In the data rows, 128 means zero.
Here is a table of points, one per row:
[104 100 130 113 198  80 107  84 109 119 117 171 144 114 155  85  93 141  73 133 113  83 140 106 155 126  78 100 150 143 157 148  79 133 196 183 170 106 148 149 135 129 122  92  92  71 118  97]
[233  82  92  77 104  45 206 159 133 160 168  65 240 248 132 143 166 255  69 116 144 116 225 114  23 165 176 170  84 255 181 121  12 185 117  69   0 110 134 103 168 121 105 250 152 158 126 210]
[129  97 157 131 202 111 160 118 101  81 104 145 160  83 164 131 101  83  49 190 156 109 119  97 170 127 109  98 172 196 181  96  97  95 170 133 152 101 162 155 118 101 132  99 108 104 129 118]
[179 114 172 116 137 165 135 155 151 137 133 106 114 130 111  93  89 127 159 155 170 178 125 135 132 165 128 146 142 136 118 176 168  86 167 122 110 157 114 141 123 188 152 147 151 106 152 142]
[156 100 166 129 115 121 146 142 142 126 140 120 119 119 104 113 102 117 146 158 136 134 140  78 145 174 138 149 127 131  98 178 162  96 151 134 112 155  94 152  94 133 150 134 155  96 159 133]
[158  98 120 114 152  83 100 131 109 143 120  82 104 141 128 116 143 153 137 158  76 124 110  94 145 134 105 117 124 161  81 176 146 112 149 147 139 126 122 161 134 146 132 118 138 123 137 109]
[176 101 110  98 154  89  92 131 113 138 109  72  92 152 161 109 158 148 151 159  76 112 113 125 128 131  86 119 121 177  90 183 160 100 135 150 139 140 133 169 135 179 111 112 153 130 147 113]
[161 102 141 128 156  78 106 126  89 151 140  67 107 146 129 106 131 154 136 170  97 147 117  80 135 133 114 139 130 155  96 182 132 128 159 133 130 123 126 161 129 134 128 133 154 101 134 113]
[140 117 138 135  99 118 138 112 110 145 106 111 110 133 116  95  95 127 119 129 120 126 129 125 119 110 121 141 144 128 112 189 150 117 144 119 136 148 109 136 104 137 116 132 144 106 142 144]
[ 93 156  86 173 148 142 143 102 122 168  91 148 126 125 171 127 130 108 115 141  87 130  50 115 128 144  91 111 144 101 195 168 171 176  86 130 124  85 157 101 146 132  56 114  76 164 103 137]
[114 123 128 147  98 132 127 111 124 140  86 149 131 109 108 122  89 113 123 108 133 135 122 142 145 129 121 120 150  88 181 146 123 131 126 140 150 105 119 138 133 131 129 115 106 134 136 144]
[148 124 124 101  68 102 164 127 136 126 117 122 173 180  61 155 115 155  69 119 117 110 118 152 129 155 181 119 150 119 129 109 110 164 154 107 122 117 111 131 181  77 146 149 116 165 111 155]
[ 79 224  64 189 187 147 127 121  68  81 104 134  90  92 224 170 172  84 161 131 169 115 164 170 119 132 179 195  99 121  79  69 107 182  75 182 117 106 157 119 178  69 109 170 146 185  37  91]
[ 81 182  81 168 164 127 130 112  82  93 103 140  96 108 180 136 143  95 151 112 154 125 153 159 133 121 180 169 104 117  96  85 101 167  85 163 144 115 129 129 163 110 127 177 124 158  61 114]
[ 56 174 169 114 135 166 138 170 159 102 182 188 169 157  80 134  29 115 119 128 197 154 151 147 132 129 130 114 136  82 186  48 104 104 165 116 118 167 143 122 111 124 147  40 136 114 157  86]
[ 58 165 158 112 124 159 117 160 150 114 170 174 163 147  77 118  36 131 122 133 172 148 126 146 126 111 130 124 131  78 144  75 106 126 164 117 138 161 127 112 132 125 151  46 122 122 141  86]
[135 118 120 123  97 118 122 115 128 125  78 125  93 142 129  99 104 136 141 128 131 123 118 154 114 111 117 129 133 132 137 174 147 101 126 125 135 148 118 130 121 167 113 119 127 125 146 149]
[152 100 173 115 126 126 146 156 147 124 145 121 111 119 102 119  99 121 155 160 143 139 141  82 151 184 141 153 133 126 109 169 157  82 154 146 114 150  97 155 110 146 164 134 160 103 159 132]
[ 92 161 102 168 145 141 129  93 115 175  82 155 136 119 178 108 125 123  88 148  99 125  65 132 130 136  91 120 145  90 194 167 173 166  97 125 121  77 156  95 148 141  64 116  70 162  98 127]
[ 95 157 103 163 153 145 130  94 116 171  89 156 126 120 170 110 124 121  84 139  99 124  62 138 137 131  93 115 149  89 201 166 171 172  97 129 126  82 155  96 153 144  59 113  68 163 102 135]
[ 69 200 116 209 166 253 113 158  93 156  78 105 122  92 233 131 178 141 138 132 174 124 245 188  99 141 102 196  74 101 143 150 129 122 114 154  19  85 197  80 143 163 146 147 117 135 117  82]
[ 97 141  95 142 177 138 104 122 112 126 107 145  95 122 188 175 179 130 143 111  99  73 162 134 135 135  98 146 122 117 109 145 154 134 104 195 108  88 147 118 142 124  94 118  99 161 112  84]
[110 131 123 141 120 176  73 154 121 143 167  99 141 136 108  73  89 126 141  62  81 177  90 149 108  54 124  97 136  74 108  81 153 155 136 108 151 157  87 120 113  98 155  55 131  85 151  85]
[172 158 148 156 122 161  98 110 102 105 159  65 190 177 137 133 143 119 109  30  87 184 141 165 136  99 151  53 153 136 132  75 144 133 137 111 138 122 103 160  88  11 154 113 162  84 125  89]
[131 123 106 119 115 165 151 179  95 138 186  31 162 179 118 125 168 162 154  62  89 184 129 107 120 124 178  87 124 164 140  57 100  93 168  78 113 108 136 133 157  37 196 166 149 120 148 110]
[102  96 124  82 152 125 179 162 126  76 112 180 116  76 163 170 107  65  95 181 176  80 146 128 145 113 110 119 164 221 149  96 122  55 119  86 140 146 161 134  88 128  92 122 109 178 168 144]
[104  80 224 131 179 140 202 126 105  64 119 167 195 121 114 222  78  61  58 229 242 120 144  96 157 107 122  88 182 232 186  97  77  84 137  69 126  90 180 135  91  63 106  97 106 118 145 128]
[178 115  36  92 111 199  77 208 137 137 167  35 145 175 166 117 139 107 255  37  55 156 101 160  57  61  85  89 110 187  56  78 179 119 110 103 161 198 109 143 116 118 110  41 195 111 184 106]
[191 104 197 102  91 119 112  90 208 122 140 152 115  91  52 208 203 121 153 124 145 117 136 114 154 149 103 112 123  73 176 116 113 109  97 180 142 106 143 145 119 191 153 110 146 114 147 173]
[171 111 184 106  85 109 132  89 202 113 138 150  97  91  62 204 216 115 146 148 126  96 110  96 142 162 104 123 124  66 168 115 121 110 107 165 124 117 155 137 129 184 143 111 150 114 135 179]
[135 110 109 107  68 114  94 110 158 161 138 174  75  80 132  93 154 113 162 106 109  78 105 158 106  93 100 169 120  91  34 166 176 172 101  83 184 189  89 105  86 133 102 178 155 124 112 151]
[135 120 124 137  79  94 122  91 146 142 125 149  88 100 101 129 161 135 135 118  98 101 110  96 131 112 119 134 124 100  71 167 148 140 130 120 154 146 100 107  91 122 126 159 126 113 110 145]
[ 93 161  96 167 144 149 135 100 116 174  90 153 129 117 172 113 127 115  94 145  99 127  59 139 132 138  92 119 147  91 203 163 171 171  94 126 122  79 162  97 146 140  59 114  68 166 103 132]
[169 100 180 105 132 151 148 161 151 118 150 122 116 123 109 108  99 109 168 166 164 149 144  92 151 200 137 157 132 126 116 170 170  73 157 141 101 163 103 160 109 173 158 138 161  98 167 136]
[164  96 141 134 166  62 104 120  99 142 146  74 105 149 125 108 133 151 148 170  98 153 110  68 133 139 120 134 118 166  96 185 126 124 146 142 117 130 116 163 125 140 126 139 149  92 132 119]
[129 111 108 107  69 110 103 105 152 162 131 177  75  86 122 100 152 115 146 105 110  78 102 161 111  88 106 164 132  90  44 155 164 172 117  88 192 182  99 106  97 133 107 189 151 134 102 156]
[138 118 120 138  81  97 122  91 143 138 122 152  88  98 102 128 163 137 135 121  95 103 114  99 126 110 122 134 124 101  71 171 151 139 126 117 155 146 100 107  90 122 124 159 127 111 112 150]
[ 97  96  25  97 187 134 117 159 114 116  72 144  42  64 255  39 173 117 168 116 144  85 163 208 116  75 145 161  54 240  32  96 125  93  48 112 162 176 120 112 111 255 133 251 123 188 114 170]
[132 110 144 138  92  89 122  96 150 118 125 137  84 113  80 133 167 140 153 140  99 132  95  65 131 132 139 121 112  93  96 162 124 116 114 146 126 128 103 113 113 130 139 136 103  97 121 143]
[195 106 196 103 103 133  92 104 217 129 155 160 134  76  53 205 187 123 161  97 153 133 158 117 162 156  98  93 124  81 172 115 109  94 109 183 149 107 136 142  99 202 163 111 131 118 163 166]
[ 72 155 148 132 128 127 117 132 131 122 144 155 148 159  76 116  59 146 105 140 151 145 107 139 134 102 142 108 128  92 125  92 106 138 169 120 152 138 121 114 141 110 147  73 116 122 128  90]
[122 129 103 129 113 209 105 199 129 154 187  64 162 150 119  93 128 151 166  60  98 187 117 135 109 104 149 104 110 114 105  58 133 127 162  89 116 137 110 112 149  78 193 107 145 103 156  91]
[ 51 167 166 122 139 130 134 139 135 100 163 175 160 150  95 128  50 124 104 133 179 147 145 137 136 111 136 108 135  96 189  66  87 113 152 125 130 151 142 126 116 107 139  58 131 110 153  87]
[165 128 148  96  62  73 181 126 150 132 134 120 209 210  57 164 122 195  41 129 153 121 155 165 104 151 199 131 129 151 181  87  61 171 109  82  73 109 119 118 169 104 140 171 133 191 118 184]
[152 129 125  96  63 102 136 125 116 106 149 124 185 156  85 141 123 158  99  80 126 132 170 158 129 151 195 140 132 111 122 118  77 153 127 119 125 105 105 133 178  65 142 161 102 166 119 134]
[ 75 200  70 190 181 134 154 114  75  74  99 127 105 114 182 143 147  96 145 129 149 148 140 123 129 133 201 155  87 121  97  80  93 157  84 177 118 108 134 110 165 108 130 153 107 146  50 119]
Along one direction, these points spread out more than along any other. Take the direction at right angles to it along which they spread out most. Go by this last direction. How many in every 100 of the points above lie lower along it than each point below? Round to a whole number. More than half of the points above lie lower than the first one.
[ 93 156  86 173 148 142 143 102 122 168  91 148 126 125 171 127 130 108 115 141  87 130  50 115 128 144  91 111 144 101 195 168 171 176  86 130 124  85 157 101 146 132  56 114  76 164 103 137] 74
[138 118 120 138  81  97 122  91 143 138 122 152  88  98 102 128 163 137 135 121  95 103 114  99 126 110 122 134 124 101  71 171 151 139 126 117 155 146 100 107  90 122 124 159 127 111 112 150] 9
[178 115  36  92 111 199  77 208 137 137 167  35 145 175 166 117 139 107 255  37  55 156 101 160  57  61  85  89 110 187  56  78 179 119 110 103 161 198 109 143 116 118 110  41 195 111 184 106] 0
[ 97 141  95 142 177 138 104 122 112 126 107 145  95 122 188 175 179 130 143 111  99  73 162 134 135 135  98 146 122 117 109 145 154 134 104 195 108  88 147 118 142 124  94 118  99 161 112  84] 61
[195 106 196 103 103 133  92 104 217 129 155 160 134  76  53 205 187 123 161  97 153 133 158 117 162 156  98  93 124  81 172 115 109  94 109 183 149 107 136 142  99 202 163 111 131 118 163 166] 30
[122 129 103 129 113 209 105 199 129 154 187  64 162 150 119  93 128 151 166  60  98 187 117 135 109 104 149 104 110 114 105  58 133 127 162  89 116 137 110 112 149  78 193 107 145 103 156  91] 43
[ 97  96  25  97 187 134 117 159 114 116  72 144  42  64 255  39 173 117 168 116 144  85 163 208 116  75 145 161  54 240  32  96 125  93  48 112 162 176 120 112 111 255 133 251 123 188 114 170] 35
[140 117 138 135  99 118 138 112 110 145 106 111 110 133 116  95  95 127 119 129 120 126 129 125 119 110 121 141 144 128 112 189 150 117 144 119 136 148 109 136 104 137 116 132 144 106 142 144] 37
[114 123 128 147  98 132 127 111 124 140  86 149 131 109 108 122  89 113 123 108 133 135 122 142 145 129 121 120 150  88 181 146 123 131 126 140 150 105 119 138 133 131 129 115 106 134 136 144] 59
[ 93 161  96 167 144 149 135 100 116 174  90 153 129 117 172 113 127 115  94 145  99 127  59 139 132 138  92 119 147  91 203 163 171 171  94 126 122  79 162  97 146 140  59 114  68 166 103 132] 85
[158  98 120 114 152  83 100 131 109 143 120  82 104 141 128 116 143 153 137 158  76 124 110  94 145 134 105 117 124 161  81 176 146 112 149 147 139 126 122 161 134 146 132 118 138 123 137 109] 13
